One turn moves every row onto another: examples first, then more rows asked:
j308: [ -2  -1   0   0 -12  -3  -2  -9   3  15   9 -15  -5  11   6   8   6   8
  11  12 -16  20   3  23 -25  11 -18   7  -1  -8  10   7  -3]
j520: [  8 -11   8 -33   4  -7 -11  -5   7  -1  -3  11 -11  -9   4  15  12  18
   1   4   2  -5 -11  -1 -11  -4  -9 -12  -4   4 -28  -4   7]
j248: [-17   3   9 -10   6  -2   1  -8 -18  -7  17 -10 -10 -11  -3  -1  -7   2
  15   2  -8   5   2  10 -14  10 -13   3  12  12 -24  -3  10]
j673: [ 27   4  10  20   7  14   7  -1  13   6 -13   7  17   0  -2   1  -4  -8
  -6 -15  14  -7  -8  -9  16 -18  10   9  -4   8  15  -6  -1]
j423: [ 24   3  15  15   7  17   4  -4   6   0 -16  12  17  -5  -1  -1  -4  -6
 -10 -14  17  -7  -7 -11  14 -13  14   1  -5   9  11 -14   1]
j398: [ -2 -11   9 -34  11  -9  -3  -3  -8   3   0   2 -14 -10   2  10   6   6
  -2   7  -2  -8   5   1  -7  -4  -4 -13  -2   9 -29  -1   6]
j20: [ 25   6   9  23   6  12  11   0  11   9 -11   4  15   1  -2   2  -6 -13
  -6 -14  12  -7  -4 -11  14 -19  10  10  -1   8  14  -5   0]
j470: [  8  -3   2 -14  -9 -10 -12 -11  15   5   9 -12   3  10   8   9  15  24
   8   5  -8  12 -12  25 -19  -1 -25   2   4  -6  -1   1  -3]
j85: [ -8   5   1   6   9  -1   7   1  -5   5  20 -16 -10   0  -2   3  -3  -4
  27   4 -15   7  -2  19  -9   7 -21  22   2   8  -4  16  -1]
j978: [ -7 -10   6 -26  15  -7   7   2 -17  11   2  -5 -19  -6   0   9   2  -6
   1  11  -9  -6  17   4  -5  -1  -1  -6  -7  10 -20   9   1]
j596: [ -2   0  13 -15   3   6 -15 -11  -1 -17  10   6  -1 -13   1   2   5  21
  18   0  -1   8 -23  14 -14  15 -18   2   2   8 -19  -9   7]
j283: [ 13  -8  -1  -1   2   4   0   6  17  19  -2   7 -17   3   4  20  11   2
  18  13 -13   9 -11   8 -14   8 -13  15 -22  -7   8  21  -5]
j958: [  4  -8  -1  -2   9   2   8   9   2  22   1  -2 -21   3   2  15   5 -10
  16  16 -16   6   5  10 -10   8  -7  14 -20  -1   6  25  -6]
j277: [  5   0  10  -8   5   8 -15  -7   9 -14  11   6   0  -8   2   4   9  22
  25   0  -3  10 -30  19 -12  14 -23  11  -5   5  -8   0   2]
j203: [ 22   9   1   9   4   3 -11  17  11  14  -6   5  27  -7  -1   4 -18 -15
  -6 -13  11  -6  -8  -8  15  -7  16  -5  -2   2  16  -3  -6]
j610: [ 18   5  11  21   3  13  12  -4   2   8 -12   5  11  -4  -3   0 -11 -16
 -10 -13  12  -6   3 -16  10 -15  15   4   2   9   9 -10   5]
j678: [  5  -1  -1  -4 -13  -7  -7 -10  13  12  10 -13  -2  12   7  10  11  17
  11   8 -12  18  -6  23 -24   4 -24   7   2  -9   6   5  -3]
j933: [-11   1  13 -16   4   2  -8 -12 -12 -14  13   0  -6 -14  -1   0  -2  13
  14   0  -3   6  -9  10 -15  13 -14  -2   8  11 -25 -10  11]
j699: [ 16 -10   5 -23  -1  -2 -14  -4  21   3  -4  16 -10  -6   6  20  16  21
   8   5   0   2 -22   0 -15   0 -14  -3 -10  -3 -16   1   4]
j666: [ 19  -9   1 -10  -2   2  -9   1  25  11  -4  15 -12  -1   6  22  16  14
  16   9  -6   7 -22   4 -16   5 -15   8 -18  -7  -1  12   0]
j336: [ -8  -3   4  -5  -7  -1  -1  -9 -10  12   8 -16  -6   8   4   3   4   4
   7  14 -16  19  12  26 -23  15 -12   2  -2  -3   8   5  -4]
j914: [  6   2   5   1   6   7  -9  -2  12  -5  14   0  -2  -2   1   5   8  15
  30   2  -8  11 -27  23  -9  12 -25  21  -7   4   1  11  -3]
j959: [  1   5   1   7   9   3   1   1   6   2  17  -9  -6   1   0   5   3   4
  31   4 -13  10 -16  23  -8   9 -25  26  -4   5   2  17  -4]
j387: [  5  -5   6 -24  -3 -10 -14 -12   7  -1   9 -12   6   8   7   5  15  27
   4   4  -5   7  -9  28 -14  -2 -22  -4   4  -1  -7  -3  -4]
j982: [ 19   8   3   7   0   5 -13  14   7  12  -8   9  26 -11  -1   3 -19 -14
  -8 -12  12  -5  -7 -12  11  -3  19 -10   0   2  12  -9  -2]
j926: [-11  -5   8 -15   0  -2  -3 -10 -18   6   8 -16  -3   5   4  -1   4   6
   2  13 -13  14  15  29 -17  14  -9  -4  -3   1   2   1  -5]
j182: [ 21   8   3   7   2   5 -13  15   8  12  -8   9  27 -10  -1   3 -18 -14
  -8 -12  12  -5  -9 -10  13  -3  18  -8  -2   2  14  -7  -4]
j21: [ 21   6   8  24   4  12  13  -2   7  10 -11   3  12  -1  -3   2  -9 -15
  -7 -14  11  -7   1 -14  12 -18  12   8   1   8  12  -7   3]
j674: [ -5  -8   2 -12  14  -3  11   7 -12  19   2  -7 -21  -1   0  11   1 -13
   8  14 -15  -1  17   8  -6   4  -2   5 -14   6  -5  19  -4]
j244: [ -2  -7   9 -29   3  -8 -13 -12  -6  -4   8 -13   5   5   5   0  12  22
   0   6  -5   6   0  31 -11   1 -16  -9   2   4  -9  -5  -5]
j953: [ 19  10   0  10   1   1  -8  17   9  16  -5   3  25  -8  -1   4 -20 -18
  -7 -13  10  -7  -4 -12  13  -8  16  -6   2   2  13  -4  -3]
j683: [ 18   9   2   8   0   3 -11  14   6  14  -7   7  25 -11  -1   4 -21 -16
  -9 -12  11  -5  -4 -14  10  -5  18 -10   2   2  11  -8  -1]
j171: [ 20   3  15  15   5  17   5  -5   3   1 -16  12  15  -6  -2  -1  -8  -9
 -12 -14  16  -6  -3 -14  11 -12  16  -1  -2   9   8 -16   4]
j98: [ 18  10   1   9   0   1  -9  15   7  16  -6   5  25 -10  -2   4 -21 -18
  -8 -12  10  -6  -4 -13  11  -7  18  -8   3   2  11  -6  -2]
j417: [ 27   3  13  17   8  16   4  -3  11   2 -15  10  18  -2  -1   0  -3  -6
  -8 -14  16  -7 -10  -9  16 -16  12   5  -6   9  13 -10  -1]
j210: [ 22   8   2   8   3   5 -13  17  10  13  -8   8  28  -9  -1   3 -17 -14
  -7 -12  11  -6 -10  -9  15  -5  17  -7  -3   2  15  -5  -5]
j186: [ 21   9   0  10   3   2  -9  18  10  16  -5   4  26  -7  -1   4 -19 -17
  -6 -13  10  -7  -6 -10  15  -9  16  -5   0   2  14  -3  -5]
j462: [ 18   4  13  18   3  15   9  -5   1   5 -14   8  13  -6  -2   0 -10 -13
 -11 -13  14  -6   2 -16  10 -13  16   0   1   9   7 -14   5]
j274: [-15   5   4  -1   8  -3   7  -3 -16   1  20 -16 -12  -5  -3   1  -8  -5
  21   4 -14   5   5  13 -11   8 -16  12   9  11 -15   8   5]
j764: [ -9  -7  10 -25   4  -5  -8 -11 -16  -1   8 -15   1   4   4  -2   8  13
  -1  10  -8   9   9  30 -13   8 -10  -9  -1   5  -5  -4  -5]

j520 turns into j674
j417 turns into j462
j203 turns into j982
And these:
j308 turns into j387
j274 turns into j914

One turn moves every row onto another: examples first, then more rows asked:
j293: [  3  -1  -1   4   3   2   6 -15 -16 -18 -11 -22  11]
j769: [  3   7  14   1  10  12  23 -17 -17 -12   2  14 -14]
j728: [ 10  14 -10   8  26 -24  18  -4  19 -14 -15  -1  -8]
j980: [ 18   1   6  14  14  -6  28  -9  24 -12   2  -5   1]
j214: [  7  11  -2   4  11   2  28   8  15  -5   4  -8 -18]
j232: [ -2 -14   0  -7  32   9  -7  13   3 -18  -9  -8   3]
j3: [ -2  11  13  -4  13  20  23 -25  -9 -10  -2  -4  -3]
j166: [ 12   2  -9  -6  14  -5  10  10 -10 -34 -22  -6   2]
j475: [  2  -7   0  -3  -6  -3  10  14  -1 -11  -5  -3 -12]
j17: [  9  -9  -1   3  51  -1  12  -1 -14 -18 -10  14  -7]
j260: [  0  15   4   7  14  15  14 -13  -1  11  -1 -14 -11]
j465: [  4   2  -1   1  -3   4  10 -10 -15 -15 -10  13 -21]
j459: [ 11   3 -11   3  42 -10   8 -15   2 -31 -18  -1  12]
j979: [  4   3  -1   7  41 -11  16 -12   4   9   8  14   5]
j754: [  0  -1   1  -1  36   2  11   6  20 -31 -11 -14  -3]
j594: [ 13   1  -6   4  46  -1   5  -5  -8 -24 -12 -11  16]
j735: [  7  -3 -13   7  42 -17  -3 -17   4 -15 -16   4  10]
j649: [ 18 -12  -8 -10   5  16   3  -1  -3  -5  -5  12  12]
j747: [  6  -9   0  -7  30   7   9   1 -25 -11   2  10  15]
j845: [ 22   0   6  -2   1   1   9   8  12 -14 -16 -10   5]
j147: [ 13 -11  -7   5  18   9  22 -18   9  -3  13  18   7]
j559: [ -8 -18  -5  -5  38   4  -5  -6   9  -8  -1  13   3]
j765: [  7  18  15   8  16   8  22  -9  -5   4   3   1 -19]
j196: [  1   2   4  -5  14   5   2 -27 -14   4  -4  -3  18]
j237: [ -6  -5  -3   1  42  -3  13 -13  26 -21  -3   8  -4]
j983: [  4  17 -12   3  21   2  14 -34   6   5  -3  -2   5]
j592: [  6  13 -17  12  10  -3  18 -22   4 -16 -10 -21  -1]
j124: [  9  -4   6  12  52 -12  14  -1  -2 -11 -11   8 -10]
j604: [ 12   0   3   5  43 -15   6   5   0 -17 -25   5 -13]
j54: [ -7   0   0  -2  -4   5  13 -26  -8 -18 -13   3 -10]
j672: [  2  10   6  -9  19   9  30 -10  10  -2  11  16  -8]
j99: [ -4   4  -9   9  -2   1   4 -15   1   3 -12  -8 -18]
j181: [ -2  -8   7 -16   2   4  12  -5  -6  -8   2  20  -2]
j355: [ 9 -5 -9  8 46 -8 -5 -6 -6 -7 -9 -6 15]
j301: [ 12  -5  -5  -3  42  -3   4   4 -11 -23 -24  12  -9]
j76: [  8  14   0   8   2   0   8  -1  -3   1 -11   0 -26]

j260 turns into j3
j754 turns into j237
j459 turns into j735
And these:
j196 turns into j293
j649 turns into j845
j765 turns into j769
j672 turns into j181
j301 turns into j604
j166 turns into j728

